The rows of T fall into 4 groups, and each row is roughly a mix of its group's hidden directions.
T (140 x 11):
[-2 22 -29 -12 0 1 -2 -13 -9 -14 -4]
[-6 15 -13 -18 -2 6 8 20 -26 -6 -1]
[20 2 -17 -7 -9 -18 0 8 4 4 26]
[7 -10 18 0 2 -3 13 -7 9 32 -11]
[18 -4 5 -7 -6 -24 17 19 10 13 3]
[16 -1 -7 -4 -22 -4 -13 12 -17 22 -7]
[-4 16 -17 -7 12 11 -2 -7 -23 12 -18]
[29 -8 29 1 2 -7 7 8 -5 0 -3]
[2 0 16 -3 10 13 33 -14 -6 -8 -3]
[-4 -12 7 0 -15 6 31 -8 17 7 -7]
[7 9 -5 -10 18 -16 -6 -18 14 -23 -2]
[11 -13 21 14 -9 10 -21 -5 1 -19 -5]
[-12 3 -16 -2 8 14 -5 21 -23 2 16]
[-13 20 -14 -15 2 4 14 21 -10 10 9]
[-21 17 -3 -6 16 6 21 18 2 7 -7]
[-19 -1 -17 -3 -22 4 7 8 -10 -24 -1]
[-1 -15 10 13 -4 21 0 4 -27 14 1]
[-20 26 -10 -5 17 9 16 4 -7 -5 0]
[-2 -4 29 21 -5 4 -7 -8 2 -20 6]
[5 11 -34 -15 -7 -14 1 12 1 0 -6]
[2 8 -38 -12 4 -11 9 -5 -1 1 -7]
[15 -14 5 0 23 1 -12 -16 -21 -9 1]
[-4 0 -2 13 2 10 -10 11 -20 -24 21]
[27 -9 -5 5 5 -17 -17 20 -5 6 -4]
[-20 23 3 -9 13 17 -13 -6 -9 -14 3]
[-6 -7 14 -12 14 9 10 14 27 5 15]
[-5 7 -24 -14 -7 -4 2 24 1 -21 1]
[-28 12 -15 -6 1 22 3 -13 6 -1 -8]
[13 7 23 -11 -25 3 -8 3 -11 -16 4]
[-16 -15 6 16 -8 8 7 6 17 -17 20]
[-11 -6 8 -16 -10 -17 16 21 12 -7 -14]
[-23 7 -13 0 3 -10 18 8 -3 11 -24]
[6 18 8 -14 2 -10 12 -17 4 -23 -16]
[-14 -7 30 -2 -3 23 1 10 0 12 4]
[13 -12 29 1 -7 0 0 9 13 15 16]
[-17 3 -21 -2 -6 -24 22 3 -5 -6 -6]
[6 2 -22 -22 -12 -13 5 22 -3 1 -5]
[18 8 16 -1 10 25 -8 -15 -8 -9 12]
[6 -15 13 1 -2 27 -14 6 -12 10 16]
[-3 -1 36 6 1 19 6 -9 -4 -6 7]
[10 0 12 -15 -19 -6 -1 1 23 20 -11]
[2 14 -1 -18 17 2 29 4 -4 12 11]
[-1 -6 -14 1 10 23 -21 -7 -19 -2 -16]
[-13 -4 3 0 4 29 -1 9 -25 0 13]
[14 -9 -4 -2 -9 -25 5 0 21 -19 11]
[2 6 -14 20 5 8 -11 -28 -17 -2 3]
[-8 6 -31 -14 2 4 -2 5 -16 11 -16]
[23 -5 -12 -5 -10 -12 -10 8 -9 -14 23]
[-31 1 -8 9 5 -9 18 1 9 -9 -16]
[-4 -12 36 14 -5 3 -8 -9 9 6 3]
[8 1 8 9 5 -9 -27 -24 12 -8 -11]
[1 -15 -4 8 21 5 -10 12 -15 10 25]
[-1 -5 34 -7 7 9 4 1 -7 -22 2]
[18 23 -24 -4 2 -6 -5 -2 -17 4 -10]
[8 -12 14 5 -11 -20 -2 -18 23 11 0]
[3 -13 21 28 -15 3 -2 -5 12 7 6]
[16 -4 -1 7 10 -14 10 7 -6 -28 20]
[1 12 -36 7 10 -7 -2 -8 -15 -2 1]
[3 -2 26 2 -5 21 3 8 0 23 12]
[3 -4 -13 -16 -10 -2 -5 31 -13 -4 14]
[4 17 -5 6 27 -6 14 -11 -14 10 -13]
[13 8 -3 2 -22 -13 -22 5 -7 -19 -12]
[-5 -7 8 -1 18 -5 9 -12 21 -22 17]
[-7 13 -6 -16 8 5 8 6 -15 27 -16]
[18 -24 0 2 1 0 -13 -13 16 -14 16]
[18 -17 2 -3 4 10 -17 3 -3 -21 21]
[6 12 4 4 -22 -20 2 5 24 -16 -3]
[-12 -14 10 -2 7 10 -11 33 -5 -8 7]
[-19 3 -9 18 -11 -7 -4 -6 -10 -21 -21]
[6 -1 -28 -6 7 -7 -8 5 -17 -25 3]
[26 12 -13 7 -6 -17 -5 4 0 -21 10]
[-2 -19 29 0 0 -1 12 -11 15 -11 10]
[15 14 -23 -6 15 4 6 -9 -18 16 -3]
[13 -10 -7 -3 -19 -12 20 8 4 18 -17]
[-6 11 8 -6 18 -10 30 19 1 -1 -4]
[6 -8 30 3 -13 17 -5 8 -9 9 15]
[-1 20 14 -1 -5 -10 14 -12 20 9 -20]
[18 2 -7 -3 0 -3 -27 -7 -1 26 9]
[16 -14 12 1 0 0 -3 -19 6 -23 19]
[-6 -15 14 12 13 15 -10 -18 3 -12 -19]
[11 13 -17 -18 -2 -25 12 13 4 -2 -9]
[15 -1 -27 -7 -8 -10 -12 3 -1 22 -11]
[6 -12 7 20 8 -10 -10 -24 5 21 -4]
[17 -6 17 0 -17 -11 -1 12 -7 -13 24]
[-3 6 -32 1 3 -14 -7 5 -5 -22 -7]
[-21 -20 21 4 2 16 9 -3 11 11 6]
[14 3 25 13 22 -5 6 -11 -1 8 -14]
[8 11 11 -17 7 21 15 10 -7 -12 18]
[1 4 -9 10 -18 -7 1 -10 -27 -19 -13]
[1 6 20 -12 -24 -1 10 16 -5 -2 20]
[-5 4 -10 -15 -17 3 -17 -14 6 1 -28]
[-2 -19 1 17 9 -6 1 -25 11 19 3]
[-5 10 -10 -15 7 -1 29 6 -6 22 0]
[-9 2 -20 -10 -11 8 -26 11 9 -2 17]
[22 -5 3 -12 -8 -12 10 16 15 -11 20]
[1 11 -8 -11 -7 -10 6 6 -12 -32 15]
[-4 6 -9 -7 22 22 18 -9 -20 0 1]
[-6 -3 -31 -5 -22 -3 -13 -11 -8 2 10]
[-16 14 10 -25 16 12 4 9 0 13 9]
[8 7 22 -7 11 -9 17 -15 9 17 -15]
[-15 13 -12 2 -14 11 4 10 -21 7 -22]
[1 -4 16 16 18 13 6 -23 -18 -1 -5]
[20 -5 -6 15 -23 -20 8 13 -5 -5 -6]
[3 -13 32 2 -1 -3 1 -6 23 -10 -5]
[10 -4 -24 -16 -8 -18 7 15 1 -18 4]
[-15 -14 7 21 11 -2 3 12 -21 -2 -18]
[-5 -5 21 5 -6 16 -10 28 8 -3 -14]
[26 -3 12 -17 4 0 15 8 -4 19 13]
[-25 15 -29 2 -5 6 -3 -7 -9 4 -8]
[-10 8 -17 14 19 -4 7 15 -24 2 3]
[-5 3 10 4 -1 19 8 -11 -9 -34 2]
[1 21 -12 -21 18 -15 -7 15 -2 -2 5]
[11 -25 18 8 -4 -7 0 -13 14 -20 5]
[9 -7 32 2 10 15 12 5 7 -14 -1]
[3 -14 30 17 -7 0 -7 2 12 -8 15]
[21 -5 5 -3 21 -4 4 -19 -7 23 1]
[-17 12 -8 1 8 -7 31 -1 -10 -1 -15]
[13 2 -8 -2 -17 -7 5 10 -22 -27 -6]
[9 25 -10 1 19 -21 5 12 4 -9 6]
[15 1 13 9 -10 -14 -12 -17 10 24 -8]
[2 -17 3 -2 -19 -5 -4 -20 1 -28 -4]
[-5 -1 14 4 -3 8 12 14 0 26 25]
[3 -21 -8 23 -10 7 -15 -18 4 -12 -2]
[0 -4 -11 -5 -9 18 -11 -5 -25 -20 14]
[9 3 12 -6 -9 9 2 4 5 38 4]
[-18 14 -10 0 23 -1 7 -4 -1 -18 -21]
[20 -12 34 3 6 13 3 0 6 -1 -1]
[4 -26 2 16 14 12 -8 -5 -3 -7 23]
[12 -1 -7 4 11 -20 -9 -18 5 27 2]
[-8 -5 7 15 8 2 1 -34 0 17 -10]
[15 -14 6 11 -20 8 -13 -12 -11 15 16]
[-3 -4 11 19 10 24 -13 -15 -19 -1 -1]
[-25 -12 14 17 1 14 -9 9 -1 -17 4]
[22 -4 -16 -3 0 -20 -8 -10 24 4 3]
[-2 -21 0 8 4 -19 6 -14 19 -21 8]
[2 -5 30 6 -4 2 -12 10 7 24 10]
[-8 8 -35 -15 8 14 -4 -2 -10 -1 -3]
[18 0 -2 -5 -8 -2 -3 17 2 25 24]
[-5 10 3 11 23 -14 12 -10 1 19 -18]
[2 -4 -3 20 -3 -5 -12 -17 6 31 -4]
One row of each group comes first, with its name. Which group is each row after those in?
[6 10 -12 3 2 -35 10 7 4 -15 1] -> H
[4 1 6 -16 8 14 8 27 -11 -18 13] -> R
[8 0 11 -21 22 -10 -4 -17 13 12 -9] -> W
[15 13 -20 -13 -6 -6 2 -10 -23 10 12] -> M

[17 -21 11 8 -16 -20 -13 3 3 -14 0] -> M
[-27 6 -7 8 11 14 7 -15 7 14 -16] -> M
[-7 -1 18 -4 12 2 34 13 5 -6 -6] -> M
[-14 -1 -17 6 -12 20 -2 8 -21 16 -10] -> W
[14 3 27 -9 11 17 16 10 -3 -8 7] -> M
[-16 11 -27 -8 -3 -3 7 -18 -3 -17 -10] -> H
[4 10 20 0 29 -3 13 4 7 -17 8] -> M
[9 -21 -5 21 -9 6 -20 1 -19 -6 5] -> W
[-18 -14 4 -1 3 4 14 3 8 -32 9] -> R
[14 19 22 4 -20 8 -12 11 -5 9 0] -> R
[14 -19 -8 -9 1 11 -12 5 15 23 15] -> H
[23 14 0 -12 9 -1 1 -11 -13 25 -9] -> R
[19 16 -1 -3 -7 -12 1 0 -3 -33 3] -> R
[-1 -5 -2 18 -8 2 -13 12 -3 -25 24] -> W
